(in the rows, 128 means zero)
Each named turn below is shown by a few rows before and after it. Which turns, in which order, take the first row of each later pair to the second? The first pair is answered.
pep (before -> after):
[134 111 132 131 118 140 153 120 103 145 120 136 154 111 112 138 134 159
 137 117 134  85 138 137 115 147 152 126 121 138 128 140 117 141  91]  ->  [142 100 132 127 130 126 148 131 100 149 113 132 148 119 123 144 131 161
 139 124 135  99 137 144 115 145 167 139 127 150 130 142 108 138  95]
[140 135 130 127 135 102 116 140 146 129 115 134 124 137 181 104 106 142
 106 132 121 165 100 130 118 147 122 170 124 151 128 117 144 107 168]  ->  [128 157 129 141 123 131 125 117 154 119 134 147 135 111 162  88 108 141
 100 115 113 138 103 119 113 153  86 143 107 126 128 116 165 112 156]
[ 83 114 117 114  93 111 150 102  90 168 136 125 146 102 109 129 110 114
 123 121 113  72 115 182 187 113 137 129  76 102 129 105 148 146 102]  ->  [ 85 103 121 102 100  96 146 116  82 176 123 116 135 120 112 143 111 114
 129 129 122  85 112 184 193 106 168 143  85 115 132 106 129 141 106]
[110 124  82 133  86 109 167 107 103 125 148 149 110 136 159 104 130 130
 125 136  97 112 170 119 159 146 106 123 104 139 143 128 146 143 107]  ->  [103 120  82 126  83 107 169 112  91 129 139 144 103 142 144 117 126 132
 139 137 109 112 173 112 165 144 121 122 106 139 147 128 133 143 102]
Sesit (before -> after):
[163 112 160 103 137 120 131 176 146 115 143 133 102 184 121 133 123 121
 131 150 136 101 114 144 152 132 124 127 137 117 105 112  96 113 133]  ->  [170 112 162 105 144 121 132 172 149 113 144 136 107 181 128 129 123 120
 127 149 129 103 112 150 149 135 117 131 140 122 106 109 103 111 135]
[ 87 139 115 132 132 162 117 136 126 112 138 122 102 136 106 131 153 113
 128 110 133 130 142 100 139 117 117 102 118 114 129 161 121 124 141]  ->  [ 96 134 112 132 146 159 108 143 132 112 140 122 104 146 126 125 155 111
 119 115 131 146 141 107 138 117 118 112 123 122 122 163 117 119 152]
[114 121 123 133  81 111 143 107 148 117  97 104 101 119 101 157 151 110
 168 118 139 107 133 105 140 103 157 115 115  85 131 138  89 134 115]  ->  [118 114 121 129  97 106 130 125 152 111  95 101  96 134 120 155 156 105
 167 128 143 133 133 103 140 100 168 127 122  96 125 151  76 125 139]
nali (before -> after):
[183 102 100 127 131  92 123 117 158 127  84 111  87  81 169 133 133 101
 139 142 116 171 145 168 121 215  69 110 154  96 125 127 179 131 121]  ->  [173 103  94 126 141 100 106 134 163 117  87 103  80  96 173 128 139  99
 138 146 118 194 152 159 122 210  75 112 156  95 116 144 163 123 143]
[ 78 162 104 158 105 166 158  95 135 129 138 138 113 117  50 140 129 115
 135  66 135  68 136  98 142 100 109  74 132  86 111 119 141 126 118]  ->  [ 89 161 105 166 103 166 162  85 143 131 141 147 127 108  66 131 125 112
 124  69 125  61 132 110 135 109  88  76 131  90 110 108 163 131 114]
[172 116 154 130 140  92 104 134 135 110 118 122 135 123 156  90 130 139
 131 156 118 152 106 121 143 148 135 116 115 142 120 129 150 163  97]  ->  [167 114 153 127 149  97  97 143 137 105 118 118 128 132 157  88 137 140
 133 155 122 165 108 117 144 145 138 116 114 139 115 141 143 159 111]
[168 124 129 162 124 144 101  61 138 150 123 140 169 103 140 143 115 148
 114 146 180 145  73 163 126 123 119 141 152  99 101  75 139 160 127]  ->  [165 125 126 167 137 150  86  71 149 140 132 139 169 116 155 134 124 141
 107 150 177 167  76 162 123 122 111 142 153  99  93  86 134 153 153]
Pairs:
Between the rows of a pair lie 2 to 3 turns.
[136  81 132 143  92 101 167 143  46 152  80 100  95 146  73 136 118 118
 146 129 130 103 127  97 141 111 150 155 144 110 139 132 106 112 103]  ->  [167  75 137 150  90  88 175 127  62 166  92 118 129 124 111 120 110 115
 126 131 105  86 109 130 127 129 118 169 145 125 144 103 148 119  88] -> Sesit nali nali
[156 123 133 128 135 128 144  94 132 132 147 159 158 125 133 111 130 138
 113 138 120 116 104 177 134 146 125 153 135 171 131 105 160 135  99]  ->  [123 136 134 122 112 147 159  80 114 127 145 154 139 115  75 126 128 144
 131 122 141  87 116 150 141 139 132 120 123 142 135 113 146 143  85] -> pep Sesit
[ 77 151 121 152 100 156 141 117 152 104 161 146 115  61  84 140 134 134
 128 123 165 136 126 105 135 140 107 117 114  98 154 169 110 135 119]  ->  [ 73 144 122 145 100 148 142 121 142 106 153 138 105  66  76 152 131 137
 133 124 173 136 125 100 136 135 123 121 115 104 159 171  98 136 116] -> Sesit nali
[151 121 141 139  99  69 129 149 120 127 147  78  85 192 104 176  93 142
 107 144 175 124 120  88 136 135 183 124 171 187 142  93  74 125 111]  ->  [151 158 129 176  91 123 128 101 166 106 209 119 144 134 134 104 100 130
  62 120 123  83 114  97 111 173  57  87 143 148 126  84 155 135 113] -> pep pep pep
[151 120 139 149 131 103 125 106 103 171 128 141 151  76 194 127 109 140
  89 112  82 123  70 200 103 173  76 148 137 185 180  29 163 143 110]  ->  [112 135 145 140  93 111 155  84  62 178 111 133 124  63 104 164 103 156
 122  94 114  71  87 172 118 159 104 114 127 155 195  30 140 155  68] -> Sesit pep
[137 131 136 117 113 119 133 119 122 120 117 137 128 118 123 130 113 131
 127 111 113 118 120 129 130 120 119 128 135 125 123 129 140 152 122]  ->  [138 133 134 120 125 124 125 124 131 113 126 139 133 123 137 119 119 124
 120 114 106 135 119 128 130 121 108 130 134 126 120 138 140 148 138] -> nali nali
[135 114 135 132 116 100 155 116  81 163 107 132 129 111 102 147  93 124
 154 140 143  92 124 141 130 110 156 135 120 126 151  97 140 140  90]  ->  [123 108 129 123 130  98 138 141  77 152  97 120 109 139 104 156 102 123
 158 144 156 126 134 125 138  98 186 141 126 128 141 120 107 129 116] -> Sesit Sesit
[171 147 129 155 135 102 103 128 156 132 145 123 165 118 163 110 115 135
  78 130  71 151 119 152 145 135  65 154 119 123 137 138 167 136 158]  ->  [134 164 134 149  90 119 140  96 123 137 137 123 145  93  74 139 102 149
 105 107  98  86 136 126 156 130  76 112 100  86 151 132 161 154 111] -> Sesit pep
[ 72 157 121 131 113 179 134 106 110 108 140 117 114 112  58 137 130 139
 149 115 154 105 144  88 133 111 124  89 105  82 130 151 117 128 116]  ->  [104 159 122 146 115 178 136  86 136 115 163 142 155  82 104 103 126 131
 125 116 116  86 127 121 116 135  67  96  99  92 128 125 168 136 105] -> nali nali nali
[142 147 164 126 125 135 140 110 121 120 152 126 156 121 128  92 103 141
 141 100 106  93 121 141 104 120 111  83 124  97 144 119 207 131  82]  ->  [108 158 153 126 143 165 122 130 127  93 157 114 137 142 112  87 117 139
 144  95 119 119 138 106 111 108 117  63 120  77 127 158 176 122 118] -> nali nali pep
[118 146 122 102 147 127  83 128 183 134 106 108  87 167 140 131  87 169
  99 157  93 186 119 110 133  94 167 149 173 134 107 168 102 146 146]  ->  [119 139 134  93 113 108 115 104 153 156  82 109  81 147  95 163  71 179
 119 150 104 136 118 114 138  94 193 146 168 135 128 146 105 161  93] -> nali nali
[110 156 137 140 145 140 112 156 137 105 132 108 144 142 131 129 134 126
 104 118 138 146 135 122 131 127 128 132 116 124 106 151 107 137 170]  ->  [102 158 138 134 137 140 119 153 128 108 128 104 137 142 107 140 132 132
 114 113 147 136 138 114 134 122 143 127 116 118 111 149  96 137 159] -> pep nali
[134 143 115 157 104 107 178 123 151 119 112 169 121 113 138  93 127 164
 164 130  96  95 145 117  90 138 102 125 135 128  97 115 181 132 153]  ->  [141 122 120 141 115  75 176 148 125 129  80 150  91 144 125 128 124 172
 181 143 119 120 144 115  97 120 164 147 151 147 106 121 142 126 154] -> pep pep pep
[152 137 116 163 122  66  83 111 135 130  75 133 125 113 160 115 108 129
 131 120 122 138 119 144 135 133 126 167 138 162 116  85 124 120 147]  ->  [133 153 106 171 130 100  68 112 150 105  92 133 126 117 163  93 121 123
 121 112 121 153 128 125 135 132  97 146 127 142 100 109 122 110 177] -> nali pep nali
[122 134 116 195 131 119 177  75 116 139 128 137 122 123 129 176 154  95
 123 129 160 134 152  68 101 121 118 138 177 133 156 159 105 113  95]  ->  [139 129 113 198 150 113 168  81 132 141 136 141 137 124 170 160 154  90
 107 138 145 151 143  82  94 127 101 152 182 147 151 153 122 110 108] -> pep pep pep
[148 129 159 115  96 116 182  86 133 142 106 155 141  54 111 138  90 150
 161 139 113  80 120 133  99 106  76 112  80 151 158  55 164 180  70]  ->  [122 133 128 127 175 163 103 157 190  85 138 143 134 120 192  83 138 124
 126 154 104 211 133 100  96  99  54 120  88 153 107 134 124 136 199] -> nali nali nali
[126 121 139 144 115 133 169  55  73 172 138 120 147 139  79 124 115 158
 171 100 137  67 100  87 156 103 149 112  97  90 118 132 119 152  39]  ->  [147  90 146 127 151  91 146 106  68 179 107 100 124 187 120 145 120 156
 178 127 150 134  95  95 165  88 209 159 122 133 117 148  76 139  73] -> pep Sesit
[111 142 116 138 127 165 128 110 154 116 157 144 155  99 153  94 128 111
  95 135 119 134 127 128 105 137  88 106 121 121 132 126 172 123 148]  ->  [103 115 123 108 128 122 131 146 109 132 106 110 105 142 112 157 118 124
 133 149 165 158 135 118 128 106 192 130 141 145 145 138 101 122 142] -> pep pep pep
[111 132  98 156 111 139 156 157 136 122 142  97 109 115  84 138 136 145
 132 151 139 156 139  84 126  91 118 117  56 100 163 168 148 124  84]  ->  [117 124 100 151 109 131 159 160 130 126 136  90 103 119  79 144 133 146
 141 153 141 155 139  86 130  90 131 122  59 107 164 166 143 126  78] -> Sesit nali
[120 167 152 129 131 110 169 131  69 139 137 126 114 139 103 149 117 111
 173  96 145  75 143 143 153 100 142 101 134 121 142 126  86 133  91]  ->  [144 156 157 127 134  92 176 131  71 151 131 130 124 134 125 152 111 113
 168 106 139  74 131 164 150 106 142 119 140 139 142 112  99 135  81] -> nali pep
[161 120 166 136 140  89 126 201 109 146 144 171 117 105 103  98 116 147
 127  94  95 115  97 147  98 164 145 132 125 163 156  33 151 152 158]  ->  [135 142 159 149 133 130 125 187 117 127 167 175 121  90  80  81 123 143
 122  77  93 100 112 124 100 165 110  96 108 127 148  47 160 153 163] -> pep nali pep
[188 101  93 164 144 133 128 111 126 136 162 117 159 130 166 114 141 105
 100 126 102 103 139 173  98 173 113 172 126 130 138 111 148  97 134]  ->  [143 123  92 166 110 162 148  87 106 126 165 116 142 111  88 128 141 113
 119 102 122  57 159 137 106 167 113 132 109  88 144 119 138 106 112] -> pep Sesit
[174 109 131 116 111 110 134 116 126 165 115 112 143 102 162 130 115 153
 113 154 108 125 131 178 125 137 133 154 143 158 132  94 148 149  89]  ->  [167 108 121 121 144 127 106 141 147 144 127 108 142 129 196 108 134 147
  98 162 106 172 137 170 123 136 123 154 144 159 115 124 133 134 138] -> nali nali
[135 143 112 143 133 144 111 126 122 110 134 126 141 133 160 108 130  86
 132 126 114 157 131 132 108 121  97 138 127 119 111 139 149 113 157]  ->  [125 147 112 142 124 153 116 122 120 105 139 128 140 126 147 108 131  89
 133 117 114 144 135 130 109 122  88 126 122 111 114 139 151 119 147] -> Sesit Sesit nali
[ 97 168 107 137 111 176 106 113 150 100 138 118 114 100  76 116 131 136
 146 110 163  89 145 120 128  97 123  69 112  92 103 165 122 133 137]  ->  [107 149 106 125 137 151  90 148 148 104 113  98  94 140  96 136 134 135
 151 131 174 137 143 117 135  83 171  99 129 119  99 181  85 122 164] -> Sesit pep
[ 84 144 129 125 107 150 126 133 116 117 137 121 103 125  75 138 135 139
 141 116 145 109 145  85 146 110 117 104 127 108 112 154 106 121 137]  ->  [107 145 138 128  90 141 146 105 117 134 140 134 124  98  77 137 121 140
 137 114 129  75 133 108 140 120  96 107 123 114 122 124 141 133 104] -> nali nali
[193 109 119 109 162  73 113 119 154 137 124  94 145 142 191 144  92 126
 171 118 108 161  85 152 126 118 146 116 136 179 123  95 116 136 167]  ->  [189 125 111 122 164 102 106 103 173 124 152 106 166 122 202 115 102 118
 155 105  89 151  86 148 117 131  94  96 123 162 112  97 144 139 175] -> nali pep
[142 156 165 141 147 121 120 136 120 151 122 133 170 114 165 147 165  93
  98 102  99 133 129 146 132 154 160 133 120 189 137 108 125 128 123]  ->  [133 161 167 138 125 125 135 122 103 157 119 134 165  99 129 159 157 101
 111  93 107 100 134 138 134 153 163 116 114 174 146 102 128 136  98] -> Sesit Sesit pep
[101 137 127 121 105 154 125 128 112 143 148 123 118 120  85 126 143 124
 159 106 141 132 150  94 127 107 140  88 118  77 144 169 131 119 119]  ->  [120 115 133 112 108 118 134 139  97 160 124 115 107 134  91 148 132 130
 168 121 153 139 142 110 132  99 182 115 131 102 152 159 114 124 110] -> nali pep
[137 167 123 134 152 161 131 127 119  93 109 138 150  67 132 145 131 128
  94 109  91 129 135 149 160 132 115 116 153  91 129  95 125 167 131]  ->  [144 151 130 119 161 134 126 150 106 102  88 119 126  92 132 168 129 130
 108 120 107 152 135 152 169 119 167 138 166 113 132  96  96 167 136] -> pep pep pep
[134 125 141 109 129 113 108 134 114 143 154 141 146  97 159  93 143 119
 117 124 102 110 104 148  95 153  93 132  98 127 127 110 164 138 120]  ->  [ 96 124 134  99 149 128  86 171 104 121 141 117 107 144 135 112 162 119
 134 126 131 155 124 112 108 128 143 128 107 116 112 157 107 121 160] -> nali nali nali
[ 83 175  96 154 119 176 135  52 143 118 178 116 118  81  96  85 130 124
 103  89 148  87 188  93 154 133  63  97 126  80 129  94 142 151 169]  ->  [102 124 101 122 167 113 105 135 123 129 124  76  71 161 130 128 133 128
 127 129 178 190 186  98 168  97 179 160 166 139 125 119  55 125 218] -> pep Sesit pep
